Each row has a name. Each piece below is followed by the name of the row it came from, unless a question asks for something else. Each question is about the rows just above it. Places in a row count from 0.

-45 -2 33 15 -23 -49 -23 27 46 -25 43 -30 -14 15 30 -51 -51 52 50 -25
 -38 -52 1 5 -12 18 -11 32 49 -37 26 -49 18 : Z
16 26 10 42 -21 15 46 -36 -16 0 2 9 23 -20 27 -29 2 -3 -3 34 -25 -1 5 17
 -2 -27 -30 6 39 -45 39 23 21 : U
-34 -16 -35 -25 -40 -44 -47 49 -6 -23 -7 -22 -25 -19 44 21 -40 -29 6 46
 -4 40 0 34 51 32 38 -27 -26 -25 51 -45 -33 : Y
11 18 5 14 -18 44 37 -12 -12 -43 29 -13 -27 15 -11 46 12 -5 37 16 45 0
 -29 -10 39 -14 24 -13 0 -13 30 -11 -38 : X
-29 42 -30 -19 42 10 48 -33 43 37 9 13 -48 50 42 -6 -10 44 -42 37 -23 39
 4 13 -19 8 40 -1 -26 -8 -36 32 15 : D
16 26 10 42 -21 15 46 -36 -16 0 2 9 23 -20 27 -29 2 -3 -3 34 -25 -52 5
 17 -2 -27 -30 6 39 -45 39 23 21 : J
q: 16 26 10 42 -21 15 46 -36 -16 0 2 9 23 -20 27 -29 2 -3 -3 34 -25 -1 5 17
 -2 -27 -30 6 39 -45 39 23 21 -> U
What comes right after -42 in the named rows? -> 37

-5 1 5 -2 -6 1 0 -8 0 3 10 -1 0 11 2 -12 11 -1 0 7 -3 13 -1 -12 -4 0 -1
 0 0 -1 -10 -5 -5 0 8 -11 3 -3 4 0 -1 4 -12 11 0  V
0 7 2 3 1 2 2 1 1 6 -2 1 2 -1 4 -1 -2 2 0 18 2 -1 2 1 -24 4 3 1 2 0 -1 3
 -4 1 -3 -8 -1 1 -4 1 1 -2 11 -10 0  H
-2 1 2 -4 1 1 0 2 -2 2 -3 -1 0 0 3 -4 -1 0 0 -2 -3 -2 0 1 -2 1 -4 1 -1 1
 -3 1 -3 0 -5 0 2 -4 3 0 2 1 -1 0 0  E
3 0 1 -5 5 3 2 3 -3 1 -9 1 2 -6 0 4 -6 2 1 -3 -5 -8 1 5 0 2 0 2 1 1 2 -1
 1 1 -3 -2 1 -1 -10 1 0 0 -1 -6 2  Q
-3 3 -1 -6 1 -6 1 2 -1 0 1 -1 -3 -1 -1 1 0 -1 -2 3 -4 1 -1 -2 -4 0 1 -1
 1 -1 1 0 0 -1 9 -3 0 2 -6 1 1 4 -1 -2 1  G
0 7 2 3 1 2 2 1 1 6 -2 1 2 -1 4 -1 -2 2 0 18 2 -1 2 1 -24 4 1 5 0 2 0
 -16 -29 2 40 1 6 -7 -1 2 1 8 1 0 1  K
0 7 2 3 1 2 2 1 1 6 -2 1 2 -1 4 -1 -2 2 0 18 2 -1 2 1 -24 4 3 1 2 0 -1 3
 -4 1 -3 -8 0 4 -13 0 0 0 -9 -2 -1  M
3 0 1 -5 5 3 2 3 -3 1 -9 1 2 -6 0 4 -6 2 1 -3 -5 -8 1 5 0 2 0 2 1 1 2 -1
 1 1 -3 -2 1 -1 -10 1 0 0 -6 7 2  A
-6 5 -1 5 -2 3 0 -1 5 -4 0 0 -2 0 -2 -4 -1 -1 -2 -3 4 0 -2 -4 4 0 3 -1
 -2 -1 -2 4 7 -1 -10 -6 -2 1 -4 0 0 -1 -4 1 -3  S
The row with -2 1 2 -4 1 1 0 2 -2 2 -3 -1 0 0 3 -4 -1 0 0 -2 -3 -2 0 1 -2 1 -4 1 -1 1
 -3 1 -3 0 -5 0 2 -4 3 0 2 1 -1 0 0 is -> E
q: 3 0 1 -5 5 3 2 3 -3 1 -9 1 2 -6 0 4 -6 2 1 -3 -5 -8 1 5 0 2 0 2 1 1 2 -1
 1 1 -3 -2 1 -1 -10 1 0 0 -1 -6 2 -> Q
Which row holds -6 5 -1 5 -2 3 0 -1 5 -4 0 0 -2 0 -2 -4 -1 -1 -2 -3 4 0 -2 -4 4 0 3 -1
 -2 -1 -2 4 7 -1 -10 -6 -2 1 -4 0 0 -1 -4 1 -3? -> S

1 2 2 4 4 -10 -26 -22  ledot
0 0 -15 3 1 16 7 9  Pefo
1 -1 8 -2 -2 -20 -23 -24  zoka
1 3 12 7 -1 -14 -20 -23  paf
8 12 -19 9 9 -29 -49 -52  nuni
3 1 -24 1 4 14 -4 -2  subo
-15 -2 2 -3 1 -20 -23 -24  tabir
17 1 -1 -6 3 0 -7 -19  pubif
-15 -2 2 -3 1 18 19 19  gune
15 -6 -7 -1 1 -10 3 5  Fitun
q: 1 3 12 7 -1 -14 -20 -23 -> paf
Which row holds 3 -10 1 -1 -7 -6 read backwards? -> Fitun

0 0 0 -13 -11 0 0 12 0 -5 4 0 2 0 8 0 -2 -3 4 0 7 1 -4 3 0 -6 -11 -1 0  T
12 -5 0 0 29 15 49 -7 10 25 0 0 0 -11 -17 16 23 19 -1 -26 -3 -6 34 -17
 18 15 -8 7 33  F
-1 0 -2 -3 9 4 -24 18 0 0 21 18 11 0 0 10 13 2 34 10 0 21 -5 2 0 3 -4 -5
 -35  N
0 0 -8 20 28 15 5 -19 0 0 0 26 -6 -15 -7 8 9 8 3 0 0 14 18 -9 3 3 14 2 0  C
0 -23 0 0 7 7 33 0 23 8 -12 -17 -26 20 -21 -22 0 -3 -27 -23 0 -15 23 -3
 4 -1 -8 9 44  L
0 0 -1 -21 -22 -14 -9 5 -3 0 -9 -25 7 7 -2 -13 0 -2 -6 0 10 3 0 1 0 -16
 -9 -3 7  B
-13 0 8 0 -11 0 0 -15 -13 0 5 -3 14 -1 11 7 2 2 0 0 4 2 -12 -2 3 -6 -14
 -13 0  P
-7 12 5 -3 0 -1 -22 17 -14 0 16 9 13 -4 20 9 9 -2 20 12 0 2 -18 7 0 8 3
 -2 -29  R
q: 0 0 -8 20 28 15 5 -19 0 0 0 26 -6 -15 -7 8 9 8 3 0 0 14 18 -9 3 3 14 2 0 -> C
Where do 0 0 0 -13 -11 0 0 12 0 -5 4 0 2 0 8 0 -2 -3 4 0 7 1 -4 3 0 -6 -11 -1 0 appear? -> T

-28 -31 -18 -1 -4 1 : Forin
-28 -31 -18 -14 -37 2 : Seb
-31 -28 -1 -1 1 -27 : tatez
q: -28 -31 -18 -14 -37 2 -> Seb
-4 1 begins in row and place -> Forin, 4

-13 -15 -16 -7 -12 -17 -12 -12 -18 -18 -7 -10 12 -14 -9 -5 -6 -14 -28
 -18 -13 -10 -11 -21 -2 = lofab
-4 -8 -4 -9 -5 1 -13 -14 -8 -4 -11 -6 -7 -11 -10 -16 -15 0 3 -6 -8 -6
 -12 -3 -16 = Pak
7 -5 -3 18 -33 11 -32 -37 -38 -21 4 7 -22 -35 -2 -13 -6 21 -44 -35 -12
 14 -13 -37 10 = Gise
-11 14 -13 -15 -17 -16 -17 -17 -18 -17 -16 -15 -17 -17 -16 -16 -16 -15
 -18 -17 -16 -15 -16 -17 -15 = bak
Which row holds -16 -15 -16 read backwards? -> bak
Which row holds 7 -5 -3 18 -33 11 -32 -37 -38 -21 4 7 -22 -35 -2 -13 -6 21 -44 -35 -12
 14 -13 -37 10? -> Gise
Which row holds -13 14 -12 read backwards? -> Gise
What comes right after 11 in the named rows? -> -32
Which row holds -16 -16 -16 -17 -17 -15 -16 -17 -18 -17 -17 -16 read backwards? -> bak

-14 8 6 -17 -8 9 -1 10 -4 -10 -6 -4 -7 -2 1 -10 5 -12 -4 4 22 1 -2 6 8 4
 1 -1 9 -6 5 -> mot
1 15 -9 7 -1 9 2 -5 -2 -3 19 5 -3 -7 -8 2 5 -5 -1 6 7 -10 4 0 2 -4 12 -3
 -2 -2 5 -> norid
-9 4 -14 9 10 -8 1 1 6 1 12 10 -17 7 -8 6 1 -4 -12 -7 -16 -12 -1 25 12
 -4 6 -3 -3 -6 -9 -> bofol
-11 -8 6 -15 -9 -16 -8 -5 -9 6 16 -6 -2 -7 -6 9 3 -7 1 -8 8 21 6 -20 -5
 3 -10 -4 -3 3 -1 -> gis
7 -12 11 2 -1 28 3 7 -5 4 -3 0 -10 -8 -6 -6 0 6 -7 -5 10 9 0 -8 4 9 8 4
 8 1 -2 -> tefi
7 -15 -5 41 -3 7 -7 -15 -3 0 -5 -10 4 -8 -2 5 9 -13 2 -3 -2 -10 4 -19 -4
 0 11 -6 2 -3 -4 -> Lon
9 14 -2 -16 1 0 -4 3 2 -1 26 -1 -18 9 -2 -5 -1 -10 1 16 0 6 2 9 -8 -1 -3
 -7 4 -18 -1 -> Duzel
-4 -6 -8 -7 -27 -14 -4 -5 0 8 -14 2 7 -3 4 11 0 -2 2 -1 11 23 0 10 22 5
 -8 4 2 1 5 -> nezef
-2 -7 -1 20 -1 18 -11 -4 -2 -6 -11 -8 -7 7 -10 4 -19 -4 -6 -11 11 -8 -4
 2 -4 7 8 0 0 -1 8 -> dami
1 0 -13 -8 -17 -4 5 3 8 -14 2 7 -16 -8 2 -8 0 -24 -2 -3 6 5 -3 1 9 -4 2
 8 -10 -2 -2 -> Nubu
q: -9 4 -14 9 10 -8 1 1 6 1 12 10 -17 7 -8 6 1 -4 -12 -7 -16 -12 -1 25 12
 -4 6 -3 -3 -6 -9 -> bofol
Which row holds this, read backwards? -8 -10 0 -3 4 -5 -> tefi
The entry that follows -27: -> -14
1 0 -13 -8 -17 -4 5 3 8 -14 2 7 -16 -8 2 -8 0 -24 -2 -3 6 5 -3 1 9 -4 2
 8 -10 -2 -2 is in which row? -> Nubu
11 0 -4 -19 4 -10 -2 -3 2 -13 9 is which row, read backwards? -> Lon

42 16 -12 28 -13 0 -49 -2 = dap
-13 -19 -7 -2 -12 -12 -9 -20 = gur
29 -13 -7 -2 -12 3 -51 -12 = raleg
-13 -19 -7 -2 -12 -12 -9 -20 is in which row? -> gur
Right after 0 comes -> -49
-2 -12 3 -51 begins in row and place -> raleg, 3

